In the rows, 128 means zero.
Each row of Z is roughly a mix of the hidden directions of one of several groups.
Z (89 x 11):
[[111 185 132  73 111 122 125 108 139  88  89]
 [132  56 138 163 128  82 112 119 105 109 151]
 [143 130 145 125  68 169  97 158  91 105 159]
 [114 149 114 117 173 166 174 134 169 169 150]
 [157 151 116 150 130  82 126  63 106 140  90]
 [132 126 107 116 124 114 150  40  92 136 137]
 [ 97 153  97 119 145 104 172  93 171 163 157]
 [132  87 142 181 179 127 116  85 122 154 147]
 [112 129 110 144 184 139 143  65 125 149 169]
 [119 130 109 101 175 162 149 176 177 153 116]
 [122  58 133 150 150 146 104 179 106 120 148]
 [123  79 125 159 128 133  93 139  59 110 150]
 [137 146 134 136  82  62 126  83  95 119 113]
 [126 119 109 175 139  85 131  69  86 149 120]
 [120 179 137  84  68 141 142 144 136 119  91]
 [ 96 113 137  88 150 102 166 167 184 138 144]
 [125 114 106 152 116 137  99 100  44 115 135]
 [155  97 111 135  81  86 127  91  99  94 161]
 [116  88 120 130 152 182 129 146  84 113 180]
 [178 115 124 152 104 103 105  73  88 107 147]
 [125 159 148 105 132 179 119 190 166 136 104]
 [128 115 125 154 144 107 162 128 191 188 142]
 [113 113 103 157 151  92 139  67 126 153 174]
 [147 107  98 159 148 137 136  88  91 145 191]
 [116  69 131 121 142 168 118 198 123 127 131]
 [115 135 138 145 112 177 112 163  53 128 139]
 [137 107 116 162  78  82 119  87  86 118 149]
 [134  86 108 156 192  88 136 113 156 141 150]
 [110 105 132 131 100 108  82 131  66  81 116]
 [165  92 127 174 129 161  93  93  82 123 129]
 [116 105 138 127 155 181 116 114  70 127 177]
 [117  91 137 152 176 185 124 166 102 145 147]
 [115 154 151 141 162 199 106 146 107 163 117]
 [127 175 150  94 116 104 132 102 176 112  76]
 [138 168 167  99 107  87 112  76 159 135 114]
 [132  78 142 151 186 119 126 156 171 137 160]
 [111 100 123 109 158 189 127 192 129 143 136]
 [100 124 125 125 189 174 144 145  72 138 130]
 [133  78  97 162 179 151 129  92 123 141 163]
 [148  96 134 159 161 167 101 109  68 115 152]
 [122 126 138 189  68 113  91 110 116 155 141]
 [145 148 135  97  64 104 112 154 124  89  89]
 [117 178 141  92 140 130 154 118 192 137  92]
 [109 188 127  82 130 179 148 151 149 146 118]
 [146 100 128 142 115 196  94 151 158 129 171]
 [150 116 132 149 129  55 141  75 160 122 128]
 [126 123 142 107 103 162 114 206 107 105 100]
 [121 147 160 123 163 131 136 174 199 139 149]
 [156 179 143 128 106 176 102 164 109 134  88]
 [140  71 112 178 130 123 122 139  93 151 177]
 [112 140 146  93 152 142 155 175 195 145 134]
 [112  83 149 128  73 102 111 156  86  93 128]
 [118 122 203 121  83 122 121 129 120 104 172]
 [113  90 112 161 150 108 135  74  79 136 161]
 [136 160 148 147  55  99 104 116  91 128 113]
 [162 130 138 153 173 138 129  50 133 141 143]
 [122  96 122 141 184 157 117 192 153 142 141]
 [128  81 163 138 154 117 124 185 177 124 149]
 [135  76 113 181 124  94 133 133 127 170 170]
 [116 131 121 182 121  75 125  93 157 169 101]
 [124  70 135 170 145 141  95 143  72 124 148]
 [125 150 142 107  48 105 131 114 103 101  99]
 [123 207 120  94 101 138 144 130 151 134  92]
 [128 151 124 127 186 196 125 133 135 160 157]
 [108 103 120 155 157 136 131  92  54 137 157]
 [166 157 140 127 111 202  91 153 111 126 122]
 [152 181 141 102 153 104 132  81 115 134  77]
 [125  80 104 172 155 180 118 134 114 140 170]
 [154 185 149 106 148 178 109 130 102 138  88]
 [121 107 113 166 186 153 125  86  90 158 142]
 [177 125 118 154  83 138 100  96  75 111 142]
 [132  70 139 166 130 148  90 154  80 112 147]
 [153 177 142  93 161 188 147 115 150 123 111]
 [131 129 122 147 180 144 126  53 108 132 160]
 [116 197 116  96  78 112 144 114 124 122  93]
 [125 173 130  80 116 155 155 174 167 126  99]
 [130  72 112 136 105 149 124 140 105  98 194]
 [ 75 143 116  94 116 127 151 193 159 138 115]
 [137 160 122 129  91  69 142  65 127 117 111]
 [167 137 134  97 124  86 124  54 145 111 131]
 [116 191 129  89 114 151 145 164 168 136  99]
 [143 177 129 111 167 163 135 153 117 141  66]
 [121 138 117  96  70 123 132 201 127 112 111]
 [128  56 131 150 162 123 114 183 143 123 139]
 [134 116 130 142  45 105 114 144  99 101 152]
 [124 177 145 104 153 111 161  95 184 148 152]
 [121 168 154  94  53 135 133 141 123 109 102]
 [143 111 110 151 104 125 109  71  59 117 125]
 [108 129 130 139 116  60 140 103 186 156 114]]
Here is one row from each group, named. Which group is each of the other rows in?
[124  97 101 157 164 154 135 115  87 147 189]
N
[ 81  81 118 124 160  97 161 109 103 121 170]
D
[122  61 156 148 142 145 105 180 119 117 158]
M

[132 138 117 109 208 130 148  99 160 146  99]
D
[121 122 127  98 206 164 143 127 169 138 130]
D
[135  63 118 158 174 148 110 119  96 135 162]
M
[115  98 123 167 182 140 148 115 147 178 165]
N
[140 136 131 124  73  62 134 132 173 133 100]
N
[139  87 148 147 126 165 102 193  90 119 119]
N
[139 165 146  77 112  85 142 132 175 112  93]
D
[136 155 114 120  78  94 138  65  96 116 104]
M
[184 132 179 139 118 128  99 114 143 110  74]
N
